[[-51.6   3.4  52.1 -33.5 -14.6]
 [ 43.6 -54.9 -45.4  27.6 -38.8]
 [ 23.1 -38.2  20.5  24.2   3.1]
 [  8.3  49.3 -21.3 -26.9 -48.2]]
->
[[-51.6   3.4]
 [ 43.6 -54.9]
 [ 23.1 -38.2]]

[[-30.5  -4.9  -2.5  32.4]
 [-16.3  -6.2 -10.1  35.7]
 [-15.2 -47.3 -28.4  -6.8]]
->
[[-30.5  -4.9]
 [-16.3  -6.2]
 [-15.2 -47.3]]

[[  3.6   3.4   9.0 -22.6]
 [  6.8 -12.4  19.5 -20.6]
 [-43.1 -18.7  18.5 -24.5]
 [-39.4  24.7  20.2  -5.6]
 [-37.2   1.7 -13.4 -18.6]]
->
[[  3.6   3.4]
 [  6.8 -12.4]
 [-43.1 -18.7]]

[[-21.3  39.5]
 [ 32.6  12.6]
 [ 11.7 -28.1]
 [ -8.4   2.8]
 [-40.9 -12.8]]
->
[[-21.3  39.5]
 [ 32.6  12.6]
 [ 11.7 -28.1]]

[[-9.4 -9.0 -9.0 41.0]
 [-9.7  8.0  8.0 -8.6]
 [-9.8  5.4  5.4 33.6]]
->
[[-9.4 -9.0]
 [-9.7  8.0]
 [-9.8  5.4]]

[[-3.9  9.0 25.7]
 [-2.2  5.0 14.4]
 [-3.4  7.8 22.3]
 [-7.6 17.3 49.6]]
->
[[-3.9  9.0]
 [-2.2  5.0]
 [-3.4  7.8]]

[[ -8.7 -35.7  23.6]
 [ 36.8 -42.2  48.2]
 [-37.6  55.0 -15.9]]
->
[[ -8.7 -35.7]
 [ 36.8 -42.2]
 [-37.6  55.0]]

[[ 26.5  -7.7  16.2 -17.7  -4.5]
 [  5.7 -22.2   2.1   1.0 -16.4]
 [-51.5  -4.4  30.3 -18.2 -27.2]
 [  1.3  -8.9 -26.6  -5.0 -42.4]]
->
[[ 26.5  -7.7]
 [  5.7 -22.2]
 [-51.5  -4.4]]
---
[[ 24.4   1.2  11.3]
 [ 14.1   1.0 -14.2]
 [  3.2 -23.4  40.0]
 [-16.8  39.0 -15.9]
 [-23.3   1.2 -26.6]
 [-28.5   4.0 -20.0]
 [  7.1  13.3 -24.6]
 [ 18.3   7.3  -2.1]]
->
[[ 24.4  11.3]
 [ 14.1 -14.2]
 [  3.2  40.0]
 [-16.8 -15.9]
 [-23.3 -26.6]
 [-28.5 -20.0]
 [  7.1 -24.6]
 [ 18.3  -2.1]]

[[  4.1  52.4]
 [ 15.2  21.7]
 [-19.0   2.6]
 [-23.9 -14.8]
 [ 38.8  25.7]
 [-10.3  -8.2]
 [  0.6 -29.5]
 [-19.6   1.0]
 [  2.7 -32.3]
 [-49.9  10.4]]
->
[[  4.1]
 [ 15.2]
 [-19.0]
 [-23.9]
 [ 38.8]
 [-10.3]
 [  0.6]
 [-19.6]
 [  2.7]
 [-49.9]]

[[ 22.6 -15.6  40.0]
 [ -9.3  42.3   4.7]
 [  2.1  37.2 -15.6]
 [ 24.9 -18.4  40.0]
 [ 41.0 -36.9  33.0]
 [ -5.7  46.9 -15.3]
 [ 41.7 -35.0  29.1]
 [ 32.2 -25.6  37.5]
 [  0.5  40.2 -16.6]
 [ 28.8 -22.9  39.0]
 [-15.7  51.0   1.1]]
->
[[ 22.6  40.0]
 [ -9.3   4.7]
 [  2.1 -15.6]
 [ 24.9  40.0]
 [ 41.0  33.0]
 [ -5.7 -15.3]
 [ 41.7  29.1]
 [ 32.2  37.5]
 [  0.5 -16.6]
 [ 28.8  39.0]
 [-15.7   1.1]]

[[ 39.4 -31.3 -46.9 -48.9 -49.0 -45.6  49.5 -48.9  30.6 -30.8]
 [ 46.8 -47.6   4.9  25.8  36.6 -48.0  48.3 -47.5 -49.1 -21.8]]
->
[[ 39.4 -46.9 -49.0  49.5  30.6]
 [ 46.8   4.9  36.6  48.3 -49.1]]

[[ 23.8   0.1]
 [ 33.7 -12.7]
 [  2.5   0.4]
 [ 20.6 -18.8]
 [ -0.6 -13.4]
 [ 44.3  -7.8]
 [ -4.4  14.6]
 [ 16.5   6.0]
 [ 23.6  -9.0]]
->
[[23.8]
 [33.7]
 [ 2.5]
 [20.6]
 [-0.6]
 [44.3]
 [-4.4]
 [16.5]
 [23.6]]

[[  8.3  -6.7  39.8 -37.1  39.3 -39.2  39.5]
 [-38.0  38.5 -39.8  30.6 -39.8 -27.3 -40.3]
 [ 39.8 -38.3  40.8 -25.3  40.4  38.2  40.2]
 [ 16.6 -33.9  40.3 -38.4  40.2 -40.1  39.9]
 [-39.9  39.8 -39.6  32.3 -39.2 -27.2 -40.7]
 [ 40.8 -40.0  38.2  -8.3  40.9  38.4  39.9]
 [ 39.2 -40.7 -35.3  38.5 -18.7  38.6  -3.6]
 [-38.0  38.6 -38.1 -25.3 -39.8 -39.7 -39.8]
 [ 12.0 -29.4 -39.1  39.9 -29.1  39.2 -27.5]
 [ 40.1 -39.4  36.1  39.6  21.9  34.1  38.6]
 [-39.9  39.6 -39.2  26.0 -39.3 -37.4 -40.0]]
->
[[  8.3  39.8  39.3  39.5]
 [-38.0 -39.8 -39.8 -40.3]
 [ 39.8  40.8  40.4  40.2]
 [ 16.6  40.3  40.2  39.9]
 [-39.9 -39.6 -39.2 -40.7]
 [ 40.8  38.2  40.9  39.9]
 [ 39.2 -35.3 -18.7  -3.6]
 [-38.0 -38.1 -39.8 -39.8]
 [ 12.0 -39.1 -29.1 -27.5]
 [ 40.1  36.1  21.9  38.6]
 [-39.9 -39.2 -39.3 -40.0]]

[[-14.5  17.3  40.9  10.5 -30.0 -39.6  22.9 -43.3 -22.6  51.6  -6.9]
 [  7.3 -18.1 -29.0 -19.5  27.3  32.4 -30.4  24.0  17.3 -24.9 -27.8]
 [ 16.3  -6.7   7.6  -0.5 -27.3 -26.7  35.0 -35.4   1.0  19.3 -21.8]]
->
[[-14.5  40.9 -30.0  22.9 -22.6  -6.9]
 [  7.3 -29.0  27.3 -30.4  17.3 -27.8]
 [ 16.3   7.6 -27.3  35.0   1.0 -21.8]]
